Read these off the array that follows.
1) Which number is the entry in the bottom-left corner?
2) Which number is the 2nd entry on the diagonal from the top-right corner?
3) Which number is the bottom-right entry?
4) Which number is the entry directly below 70?
5) Which number is the entry in the top-left corner?
6) Which number is the third entry on the main diagonal?
7) Which number is the 3rd entry on the diagonal from the top-right corner?
[[57 44 71  8 61 41 60 56 24 45 49 46 46 27]
 [55 54 78 17 58 38 61 55 24 35 49 46 47 23]
 [59 34 63  4 62 48 60 58 26 55 48 46 47 33]
 [40 59 70 77 47 62 47 46 69 34 15 53 59 42]
 [51 75 85 55 46 48 58 53 43 19 35 47 51 29]
 [53 71 85 42 49 42 59 53 34 21 42 46 49 25]
 [54 64 83 29 54 39 60 54 27 26 47 46 48 23]
 [48 74 82 66 44 55 55 51 52 21 27 49 54 33]
 [34 47 63 78 51 62 42 42 73 42 13 55 60 45]
 [45 68 77 73 45 60 51 49 62 27 20 51 56 38]
 [60 28 54  4 59 57 61 61 31 64 46 44 48 41]]
1) 60
2) 47
3) 41
4) 85
5) 57
6) 63
7) 46

data =
2129,5622,3790,6242,9902
7327,4174,5482,8367,3186
1902,4172,5712,4895,6399
What is the bottom-left entry?
A: 1902
What is the entry in the top-left corner?
A: 2129
What is the entry directly below the largest entry?
A: 3186
The largest entry in the first row is 9902
What is the entry directly above 5712?
A: 5482
What is the third-last entry, reading row by row?
A: 5712
What is the 2nd-last entry, reading row by row?
A: 4895

a =
[[7 4 8 5 6 6 9 5 5 6 7 4]
 [7 5 7 5 6 6 9 5 6 7 7 4]
 [7 5 7 5 6 7 8 5 6 6 6 4]
 [3 5 3 5 4 4 2 5 5 4 4 5]
 [3 6 3 6 4 3 2 5 5 4 4 6]
 [7 5 8 5 6 7 8 6 5 6 7 5]
 [3 5 3 6 4 4 3 5 5 5 4 5]
 [7 5 8 4 6 7 8 5 5 6 7 5]
 [3 5 3 6 4 3 3 5 4 4 4 5]]
Indices start at 0.
Which number is the entry in the top-right corner?
Answer: 4
Which number is the entry in row 0 and column 2?
Answer: 8
The entry in the bottom-left corner: 3
Which number is the entry at row 0, column 0?
Answer: 7
Which number is the entry in the bottom-right corner?
Answer: 5
Which number is the entry in row 0 and column 1?
Answer: 4
Which number is the entry at row 1, column 2?
Answer: 7
Which number is the entry in row 2 and column 0?
Answer: 7
The entry in row 1 and column 0 -> 7

Read these off the array that follows. Counting starts at 0.
1) Which number is the entry at row 0, column 1?
2) Which number is the entry just left of 16?
3) Which number is the top-left entry?
4) Which number is the entry directly below -9?
  2   -9  -38   -1   16
 22    5   15  -49   48
1) -9
2) -1
3) 2
4) 5

Read these off the grid that follows.
1) What is the entry just left of the centre entry?
2) What is the entry just right of -476?
3) What is the entry directly above 209?
4) What is the entry in the top-left corner?
5) What is the 4th entry from the end, reading row by row?
6) What is the bottom entry of the column that holds the smallest entry?
7) What is the entry just right of -320?
8) What is the largest entry in the last row?
141	-45	-161	282	120	-51	214	205	-197
0	46	-138	-196	108	151	70	-131	209
262	436	-55	678	-287	-108	-208	305	-205
38	-60	-103	-323	-27	186	25	-335	180
30	396	55	319	-391	164	-320	198	132
-81	371	-152	37	-476	586	-80	353	275
-44	-232	453	7	-348	-121	-316	-83	-367
132	-201	207	64	-261	-7	-94	-189	-395
-487	131	464	-43	266	-406	-405	37	295
-155	-45	-493	-59	328	183	627	342	148
-563	308	168	-29	124	-145	-175	491	328
1) 37
2) 586
3) -197
4) 141
5) -145
6) -563
7) 198
8) 491

Questions about the row below.
1) What is the entry just right of -568?
2) What is the entry just left of 15?
-351	-194	455	116	-568	275	-308	-583	15	-88
1) 275
2) -583
